Named moves (each a turn or a mirror), then the moves between two rows, first move first; the first pair answered
move k142:
[  6   0 -24  14 -14 -23 -10  -7] |-> [  4  -5 -25  13 -13 -27  -7  -8]
[12  1 17  4 23  0 -4  4] |-> [14  4 17  4 20  1 -6  3]
[ 24 -45 -32   7  20 -25  14 -25] |-> [ 44  -8 -29  25 -16  17 -25 -25]
[ 15 -15 -25   3   2 -20   1  -9] |-> [ 22  -3 -24   9 -10  -5 -13 -11]
move k939:
[ -8  -2  16 -17  29   6  12   7] |-> [ 20 -17  -4   5  27  -9   4 -11]
[ 20  16  -2  19  18 -11  -6   1] |-> [ 2 27 13  4 18  0 -1 14]
[ -5   9   0  12  17 -33  -3  18] |-> [-11  11   3   5  18 -30   1  21]
[ -6  -3  19  -3  28 -30  15  18] |-> [ 12  -8   6  14  24 -38   7   9]
move k450:
[  3  10   0   5   6 -11  -5   7] |-> [ -5  -6  -7 -11   4   7   1  -7]
[-17   7  11 -16  -6  18  -7  -5] |-> [ -8  22  17  -1  -4   2 -13   9]
[-10   0  18  -1   0 -13   5   9] |-> [-15 -11  15 -10  -2  -3   8   0]
move k562:
[ -5  -1 -12   8 -14   8 -10  -2] |-> [ -8   7  -7  11 -11  -4  -9  10]
[-19  -6 -13 -10   5 -24  41   1] |-> [-16 -17 -21 -14  -1  -6  38 -17]
[ -2  13 -16   4 -20   7 -21  -3] |-> [ -6  22  -4   8  -9 -14 -15  16]
move k207:
[ 18  12  -3  15 -13   6 -12  -4] |-> [13  5 17  0  6 23 -4 -6]
[ 13  -6   0  -1  23 -19  28   3] |-> [ 12  13 -27  11 -22 -12   4  -2]
[ -5  12  -2  15  -3 -23  -3  17] |-> [-14  17   3  -1 -17  14 -11  11]
Pairs:
Each pair is two moves apart.
[  0  10   9  24   5 -11 -11  12] |-> [ -2 -15   7  14  23 -13   4   0] | k142 k562
[  2 -24 -21   3  -8   4   4 -14] |-> [ -7 -17   2 -12   1  27   6  -8] | k562 k207
[  8  -3  -6  -6  -8  27 -11  -8] |-> [ 2 21  8  6 -3 -2 -9 22] | k562 k562
[  6   9  -1   6 -13  25 -24  -5] |-> [-10 -13 -25   3 -10 -22  -1  -5] | k142 k207
[-2 -2  8  0  8 -5  2  4] |-> [-7  5  3 -2 -4 -5  0  7] | k207 k939
[-12   2  -7  -7  -6   1  -3  -1] |-> [-11  -4  -8  -6  -1  -6   2  -3] | k562 k939
[  7  -4 -19   7  -7  -1  -2   1] |-> [  7  -6 -11  -3  -3  18  -3  -4] | k207 k939
[ -1 -15   4  -4  18 -15  10  -6] |-> [  8   6  -4   5 -15  14 -17 -11] | k939 k207
[23 -9  7 16 16  2 -2 -8] |-> [ 21   7  -1  24  -4  -4 -12  -2] | k207 k562
[  2   8 -29  10 -11 -22  -7  -2] |-> [ -4 -11   8 -15  32  -2  13  -2] | k207 k207
[ 12   2  15  12   7   5 -13  12] |-> [  4 -11   9   7  17 -13   2  13] | k207 k142
[ 17 -12  20   7  28  -7   8  -8] |-> [ 24  15   7  21  -9   4 -18  -6] | k939 k207
[-20 -26 -19 -16   0 -30   1  -1] |-> [-28 -26  -9 -30  -2   1  -1  -5] | k207 k207
[ 4 10 10  1 19  1  7 15] |-> [12  6  8  1 12 18 -1  4] | k562 k142
[-17 -17  -8 -14 -12  16  10   5] |-> [ 13  -4 -11  23 -10 -15  -3  13] | k939 k450
[  2   6   9  12  14 -17   2  18] |-> [-23   5   7 -13   0   6   6  15] | k207 k939
[-27  -2   6  -3 -19  21  -4  -7] |-> [-21  13  16  14  -5 -18   1  16] | k142 k450
[-24 -11   0  -9 -16 -23   5   6] |-> [-15   9  13   0 -16 -21  -5  17] | k142 k562
[ 1 -3 21 -7  3 24 -4 -9] |-> [ 18 -16   3  14  11 -11   0 -14] | k939 k207
[  4  -3 -11   2 -15  25  -7 -14] |-> [ 24  -7   0  18   9   7  -6 -11] | k207 k939
[ 11  19   4   2  13 -31  -1  15] |-> [-13  -9  -1 -34  14   0  15  -5] | k939 k450
[  3 -10   4   6  15  10  -4  -9] |-> [  1  13   5  13   1   4 -12   5] | k207 k939
[  0 -18  16   2   4  19   1  -3] |-> [  9  -5  14  16  -6  18 -10   0] | k939 k939
[ -5  -5  10  -8  32 -28  26   9] |-> [ 16   3  10  13  32 -33  13  10] | k562 k450
[  3   3  -9   3 -19  18 -16 -10] |-> [ 5 -7 16 -6 13 24 -4 -7] | k207 k142
[ 8 11 22  2 17 20 -8 -3] |-> [ 19  -6  11   9  22  15  -7 -15] | k939 k939
[ 11   2 -12   6  -4 -16  -9   9] |-> [ -3   2   4  -9  11 -11   3  20] | k939 k562
[ -3  -2  13 -10 -11  24  18  -1] |-> [  5   4  -9  15 -26 -11  10   2] | k207 k207
[ 12  22  12   7  -9  -5 -18   3] |-> [  7   3   7   5   8 -32   0   5] | k142 k939
[-26  12  -6 -13 -31   8   2  17] |-> [-29 -17  -8 -24  -9  -4  22   7] | k450 k939
[ 5  1 12  3 19 16 -4 -5] |-> [13 -4 -2 15 19 -5 -3 -6] | k207 k562
[-12 -13 -23  11 -12 -12  14 -21] |-> [ -4  -4 -15  22  -2 -29  13 -10] | k450 k562
[  3  14  31  -5  -6  15 -11  19] |-> [ -3  -6  30 -20   5  22   2  10] | k562 k450
[-27  -1  -3 -24  15   9  22  -6] |-> [  2  32 -14  13 -18   6 -15  -1] | k207 k142
[14 -8 -4  4 -1  6 -8 -8] |-> [ 13  -7  -2   7   7 -10  -2  -2] | k142 k450
[ -4  21  11   6  15 -25  12  21] |-> [ -8  25 -17   9 -22 -15  -4   9] | k939 k207
[ 4 24 25  6 23 -9  1 26] |-> [  5  15  16   8  28 -24   8  24] | k207 k562
[-39  11 -16 -17 -42  14   6  -2] |-> [-32 -33 -12 -26   3  -5  32 -17] | k939 k207
[  1  17   7   9   4 -28   6  20] |-> [-10  15  25 -16   5  14   6  14] | k207 k207
[  8  -4  13 -14  17 -16  13   6] |-> [ 21   2  11  -1  14 -16   2   6] | k562 k450
[  2  11  31  18 -11   5  -2  15] |-> [-11 -15  21  -5 -10  28   8  -6] | k207 k450
[ 16 -19  -4   7  10 -15  14  -6] |-> [  4 -14   2 -11  -3  26   7 -12] | k207 k207
[28 -6 13 21 33  2  2  4] |-> [ 29 -17   6  16  30  14   2  -9] | k562 k142
[  9  17  22 -10  14   1   7   1] |-> [ 12  11  21 -10  17   4   7  -4] | k562 k450
[-2 14 30 -5 14  9 -4 12] |-> [ 6 -8 22 -1 31 -6  5  2] | k939 k450
[ -2   0  -2 -13 -17  37 -11 -15] |-> [ -8 -26  -8 -22   2  19  11 -20] | k939 k142
[ -7   1   1   1   6 -16   4  18] |-> [-18  -4  -5 -11  -4  -2   5  11] | k207 k939
[  2  18   3  11 -14  -2 -12  10] |-> [  3   5  18   6  14 -11   3  14] | k207 k207
[  7 -10   0  -7  -3  26  -9 -14] |-> [-3 11 23 -8 10 11 -2 13] | k450 k939
[ 17 -45 -21   5  18 -10   4 -20] |-> [ 12 -36 -38   7 -11   0  -7 -24] | k207 k142
[ 14 -11  -6  19  20 -17  -9   1] |-> [  0  20  10  10   0  13 -23  15] | k939 k207
[  9   2  39  -9  42 -17  10  16] |-> [ 34  15  26  19  27 -26 -11  13] | k939 k939
[-10  -5  19 -20  24  15   3   3] |-> [ -8   6   7 -16  -4  32 -14  -4] | k562 k562
[-3 -2 11 -7  6 21 -3 -5] |-> [ 9 12 12 13  7 -4 -8  9] | k450 k207
[  6   8   1  15 -14   0 -25   7] |-> [-14  -3 -16   1 -23  -6 -15   3] | k142 k207
[  1 -18   8  -4  11   4   3 -19] |-> [ -4 -19  -1  -6   2   3   1 -21] | k562 k142
[-11 -14 -43  -3 -19 -34  11 -10] |-> [-15   9 -36   2 -29 -38   4   5] | k939 k142
[ 11  15  10  12  -6   6 -10   5] |-> [  8 -12  11   1  19   0   7  -5] | k450 k207
[ -8  28  10 -18 -29  21   3  30] |-> [ 31 -33 -31   2  -9  -7  13 -15] | k939 k939
[-14  -5  10  -6  26 -34  23  22] |-> [  8  29  29  13  16 -10  -5  31] | k142 k562
[ 1 -6 21  2 23 -7  2  2] |-> [  9  -8  13   1  11  18  -9 -12] | k562 k142
[11  7 14 -6 12 23  3 -5] |-> [24 11  6 15 12 -4 -1 -1] | k207 k142
[-12 -11  -4 -10 -15  17 -11  -3] |-> [  5   7   2  15  -9 -11 -19  13] | k939 k450
[  4 -14 -11  15   6 -25   7  -7] |-> [ -8  17   9   1 -14  23  -9   3] | k939 k207
[ 31  16  -3  30  -6   3 -19   5] |-> [ 21  23   5  18 -14  25 -21   7] | k562 k207
[ -2   8   3   0  -1 -16   6   0] |-> [-8 10  8 -8 -1 -6  6  0] | k142 k939
[-10 -16   1 -17  -1   9  -7 -12] |-> [  2   5  12   4   7 -21 -10  10] | k450 k142
[-10  -7 -13  -6 -11  -3  -7 -10] |-> [  4 -10 -12   2  -5  -3 -11 -17] | k207 k939
[-10   1 -11 -10 -27   6   3   7] |-> [ -4   7   3  -1  -8 -19   9  23] | k450 k562
[ 20  -7   3  -9  13 -12  -1  -1] |-> [ 14  -8 -12  -8   0 -19  -1  -3] | k207 k142
[  0 -23  11 -15  23  11  11 -14] |-> [ 21  15  21  13   6  16 -18   1] | k142 k450
[  8   4  -3   5  -7 -10 -14  -3] |-> [-11   4   8 -11   1 -11  -2   7] | k939 k142
[  7  17   0   8   7 -29  -1  22] |-> [ -4 -11   5 -16  27 -13  17   7] | k939 k562
[ -1 -18   7 -22   6  36   3 -16] |-> [ 22   8   0   7 -16  31 -23 -12] | k939 k939
[  6  -8 -19  13  -9   0  -5  -1] |-> [  4  -1 -10  16  -2 -14   1  12] | k562 k562
[  4   7 -13  24 -15   1  -6   1] |-> [-20   9  11   2   0   2  12  17] | k939 k562
[-23  -9  12 -23  -3  -2   4  17] |-> [-16   6  19 -16  -8   4  -7  25] | k142 k562
[ -8  -9  28 -27   2  18 -12 -13] |-> [  8  17  30   6  -1 -20 -22   9] | k450 k207
[  4 -15 -16  -2   3 -29   7  -8] |-> [-10  22   8 -13 -19  11 -10   9] | k142 k939
[-14  -3  -9   1  -2  -4   7  -9] |-> [-16   1  -8   1  -7   3   5  -8] | k207 k562
[  3 -22   2  -5  28   2   5  -6] |-> [ 14  -6 -24  17  -5 -12 -12  -6] | k207 k142
[-22 -12   6 -32  -3  31   8 -14] |-> [-21  14   6 -20 -25  33  -8  -3] | k142 k562
[ 16 -22   9  -8   9 -26  12 -12] |-> [ 18 -10  -8  -5 -26  -1  -9 -24] | k562 k562
[ -3  -2 -12   8  -3 -20   2   1] |-> [ -4  16  -3   6 -14  -1  -9   7] | k207 k450
[-20 -19  15 -19  22   0  25   0] |-> [-17 -21 -25  -2  -8 -24  17  -8] | k207 k450
[ 12  -1 -20  25 -10 -24  -7  -4] |-> [ -7  27   5  14 -11 -17  -6  24] | k562 k939
[ -8   2  11  11  -1 -21  23  15] |-> [ -2 -13  11   8   9 -18  27   5] | k562 k450
[  0  18   3   8  -5  21 -18   2] |-> [ 3 -1 15  0 24 21 -5 -3] | k207 k562
[  4   6  11   2  -4  38 -18  -6] |-> [ 22 -21 -12  22  12 -11  -6 -15] | k142 k939
[-24 -14 -38 -20 -26  -2   5 -17] |-> [-18 -28 -25 -15   8 -31  23 -10] | k207 k207
[  6   5  -5  11 -10 -18   0   8] |-> [-1 -5 17 -9 12  4 10  5] | k207 k207
[ 8 -3  9 -9  8 21  6 -6] |-> [25  7  1 14  2  0 -4 -1] | k207 k142
[ -8  26  -4   8 -13 -11  -2  20] |-> [-13  -6  -2  -4  15 -23  21  12] | k142 k562
[-10 -11  19 -14  14  34  12   2] |-> [-17 -17  11 -19  11  27  17   1] | k562 k142
[-17  -7  26 -14  24   4  10  18] |-> [-17  17  -8  -1 -31  12 -17  12] | k207 k207
[  3  -8   0  -6  -3  20  -7 -11] |-> [  2  -6   7   3  16 -17   4   7] | k450 k142
[-13   6  12 -16  30   4   6   5] |-> [ -5   6   3 -16  13  29  -8  -8] | k562 k142
[ -7 -21  -1 -12  18 -10  10  -6] |-> [ 11 -19 -17   5   2  -6  -7 -18] | k939 k450
[-16 -32  -7 -10  13 -16  13 -12] |-> [-15   4  10 -13 -12  34 -15  -5] | k142 k939
[ -9  -5 -35  -6  -9 -30   4   7] |-> [-23  13 -22 -16 -13 -20   5  21] | k939 k939
[  7  -1  -1  13 -15   3 -14  -9] |-> [ -4  -7   4  11   2 -24   4   3] | k562 k142
[ -1 -42  -4 -30  26  28  21 -33] |-> [  6  -4 -24 -13 -29  51 -17 -33] | k562 k939
[ -8   1 -22   0 -27   6  -9  -4] |-> [ -7  -2 -25   5 -20 -12  -4  -2] | k142 k939
[ -3  -9   2  -5 -23   5   3   7] |-> [ -7  -9  13  -9 -12   1   8  14] | k562 k207
[-1 -2 19 -4 26 12 12  1] |-> [ 23  -2   5  16  17  12  -5 -10] | k939 k142
[ -1  -9  -8 -13  -3   8   0 -13] |-> [ -3  -7   7 -16  11   7   6  -4] | k562 k207
[ 8  5 13 -3 -3 34 -9 -9] |-> [ 13 -17  16  -3  26   6  10 -11] | k207 k450
[-18  22  27  -3  -7   4   0  25] |-> [-29   0  19 -24  -7  19   9  10] | k450 k142
[ 10   7  -9  11  -7  -4 -13  -2] |-> [  5   4  -3   8   6 -20  -2   6] | k562 k142
[  5   3  23   1  30   2 -10  19] |-> [ 14   5 -14  22  -1 -19 -24  10] | k939 k207
[  7  12   8  16  -7 -10  -9   2] |-> [-11   0  20  -8   8   0   8   3] | k939 k562
[  8  13  17 -13  10  -2  -6 -14] |-> [  8  20   6  -5  -7  -4 -14 -15] | k207 k207
[  7 -11 -18  13   3 -32   9  -1] |-> [-15 -14 -21 -15 -18  11   7 -14] | k939 k450
[ 25 -10  -8   4  26 -22   8 -15] |-> [ 12  -3   0 -19   7  32  -2 -24] | k207 k207
[ -8   9   8  -8  -5  26 -10  -2] |-> [ 12 -13 -10   5   3  13  -9 -19] | k939 k939
[ 14 -19  -8   8   6 -16   1 -11] |-> [  2  -4   1   7   7 -30   7   6] | k939 k142
[-11   2   7  -6   5  -4   8  10] |-> [ -5  -4  -6   4   1 -17   7   4] | k562 k207
[ 35 -14  10  23  -1  -7  -8   0] |-> [  1 -10  29  -1  12 -18  16  22] | k939 k142
[ 25   4 -31  23 -36  18 -27 -23] |-> [ 33 -29   3  20  42 -25  11 -11] | k207 k207
[-22  20 -13  -3 -25  -6  -3  16] |-> [-27   4  10 -25   4  15  11  11] | k207 k562
[  4  10  17  -8  -6  22 -16  -1] |-> [ 16   6  24   3  14   2 -11   5] | k207 k142
[ 14 -15 -25  13 -17   7 -12 -22] |-> [ -5 -16 -22   9  -2 -34  11  -2] | k562 k142
[  6  -9  -6  -2  -9  25 -16  -6] |-> [ 15 -11   9   2   9  21 -13  -2] | k207 k142
[11  8 18  4  2  9 -7  8] |-> [  7   5  -5  12 -10 -18  -5   9] | k142 k207
[-21  24   0  -6  -2 -15   4  29] |-> [  1  29  -5   3 -19  20 -20  11] | k939 k142
[-6  2 15 -9 16 -4 15 13] |-> [ 8 14 19  6 11 -5  3 15] | k142 k207
[ 9 -5 14  2 23 -4  8 -2] |-> [ 18 -10  -8  14   7 -10   0 -13] | k562 k207
[ -4 -11   5 -10  11  29  -6 -19] |-> [ 16  12   2  28   9 -13 -16   0] | k207 k939
[ 14   4  -1   8  -8  10 -13 -12] |-> [  2  -3  -3  -3 -10  17  -7 -16] | k562 k450
[  8   9  -6  26   1 -12  -8  18] |-> [-18  -8   4 -13   5  28   5   6] | k207 k939
[  3 -15  10  -1  -8  32   1 -21] |-> [ -4  25  18  14 -22   7  -9  12] | k562 k562
[  9  -5   8  15  13 -18   9   3] |-> [ -6 -10 -10   6  -1 -21  14  -3] | k207 k142
[ 13  -3   2  -8   8  27 -18   2] |-> [ 24 -14 -12   7  13   2 -15  -1] | k142 k939
[  0  -5   1   1  18 -19  11   6] |-> [ -6   1 -21  -1 -18   0  -3  -5] | k207 k450
[-13  22  12 -12 -21  41 -12   3] |-> [-10  23  34  -2  20  -7  10  30] | k562 k207
[-14   7 -22   9 -29   9   1 -18] |-> [ 10 -20 -12  14   5   9   7 -34] | k207 k939
[-26  -4   9 -20   3 -13  14  12] |-> [-27   8  -5 -16 -21  -2   1   9] | k207 k207
[  0  -8 -17  14   5 -42  14   2] |-> [-24  30  13  -9 -14   8   0  20] | k142 k939
[  9 -20 -19 -11   4  -7  10 -11] |-> [ 10   1   3 -15  -5  29  -5  -3] | k939 k207
[-1 -3  5 -3 16 -2  3  4] |-> [11 -4 -4  6  6  4 -7 -6] | k562 k939
[ 17  19  -3  13  -2  -7 -17  -1] |-> [  3  18 -12  -2 -16  10 -17  -7] | k450 k562
[ -2  12  -5  -6  -9  26   2 -22] |-> [  2   4 -10  -2  -6  22   2 -28] | k939 k939
[-18  -6 -20 -14 -16   3   3  -3] |-> [  9 -17 -23   4  -2 -11  -1 -12] | k207 k939
[-12  10   9 -21  -7  12   3   2] |-> [ 19  -4 -14   6  -9  -3  -7 -16] | k939 k939
[ 15  -6 -16  -3 -15   2  -7  -6] |-> [ -8  12   1 -14 -16   3  -2  14] | k562 k939
[  7   4  -2  15  -1  -3  -9 -10] |-> [  1   9   3   7  -2  12 -10  -9] | k562 k207
[ 25   5  -5  16  -5 -12  -8   3] |-> [ 8 21 15  4 -1 -6 -4 20] | k562 k939
[-23  14  37 -27  15  14   1  31] |-> [ -3 -26  13 -12  41 -32  19  12] | k207 k562
[ 11  -1 -12   7  -3  -6  -1  -4] |-> [-11   2   2 -12  -1   4   9   7] | k939 k939
[ -5 -13 -22  -5  -7 -16   4  -3] |-> [-10   0   0 -19  -9  22  -3   0] | k939 k207
[-15 -11 -21 -10 -11  -6  -1   1] |-> [-13 -18 -12 -14   6 -13   8   4] | k207 k207
[10 19 33  2 17  7 -4 17] |-> [-6 14 29 -8 20 -7 10 23] | k207 k939
[-4  8 20 -5  4 19 -4  7] |-> [ -1   2   1  11   4 -26   5  10] | k142 k207
[-11 -13  -9  13  -3  12  13 -28] |-> [ -2  -2  -3  20  -8  20   3 -26] | k207 k142
[  9 -14  -8  11   8 -19   4  -6] |-> [ -6 -13 -11  -9 -11  15  -1 -15] | k939 k450
[-5 -2  6 -5 11 -5 11  5] |-> [  9 -11  -7   4   6  -5   4  -8] | k939 k562
[-36   4 -20   7 -25 -30  16  14] |-> [-21  19 -20  17 -44  -4  -8   9] | k939 k142
[-13  16  17  -2   9 -21  13  25] |-> [  9 -29 -21   3   5 -13  11 -18] | k450 k939
[ 15 -13 -16  13 -24   0 -18 -12] |-> [ -2  -1  16 -10 -14  33 -14   0] | k562 k207
[ 25 -21  -7  17   2 -11  12  -6] |-> [ 25   0  -9  21 -22   3  -3  -1] | k207 k450
[ -3 -14 -39   4 -40  -2  -3 -16] |-> [-22 -12  22 -32   8  29  19   3] | k939 k207
[ 7 10 -5 12  3 -8  1 21] |-> [ -5  -1 -16  -5 -12  16   1   3] | k450 k562
[-4 16  7 -4 -1  7  4 14] |-> [-1 -3  3 -5 15 -8 17  8] | k207 k939
[ 13  -3  -5  10   9 -12  -2   7] |-> [ 10  -8 -11   1  -3  13  -9  -5] | k450 k142
[  1  -8 -16   1   3 -24  -9 -12] |-> [-11  21   3  -6 -12   0 -20   4] | k142 k939
[17 -3 19 -2 19 30 20 -5] |-> [ 27 -12   9   9  22  17  21 -11] | k939 k142
[-25  -4   5  -5   7 -23  16   9] |-> [-24 -20  -2 -14   6  -5  16  -8] | k450 k562
[-11  -5   5 -10   5   2   7   0] |-> [ 7  5 -4 11 -8 -4 -9  0] | k939 k939
[-21 -13 -11   2 -19   0   6   5] |-> [-18  -1  -5   8 -20  -4   3  16] | k142 k562
[16  0 14  1 28 10  1  9] |-> [21  1 11  5 23 15 -5  4] | k562 k450
[  6   0 -17   6 -27  26 -18 -10] |-> [-18  23   4  -4 -22  16  -9  20] | k939 k562
[ 33  31  35  24   8 -12 -11  23] |-> [-14  12  46 -30  16  23  17  20] | k207 k939
[ 3 -3 -1 -7  0 32  2 -8] |-> [23  3  0 20 10 -4 -2  4] | k207 k939
[-3  1 13 -2 16  1 -1 12] |-> [ 13 -11   0   5  15   3  -6  -4] | k562 k939
[ 15  -6  16 -10   9  27   3  -4] |-> [16 -4 21 -3 23 -2 11 10] | k450 k142
[  6  -9  -8  10   5 -10  11  -1] |-> [  3   2  -4  13   0 -13   7   8] | k939 k142
[-21 -26 -23 -11  20 -37  21   8] |-> [-15  33 -10  10 -14 -28 -11  36] | k939 k939
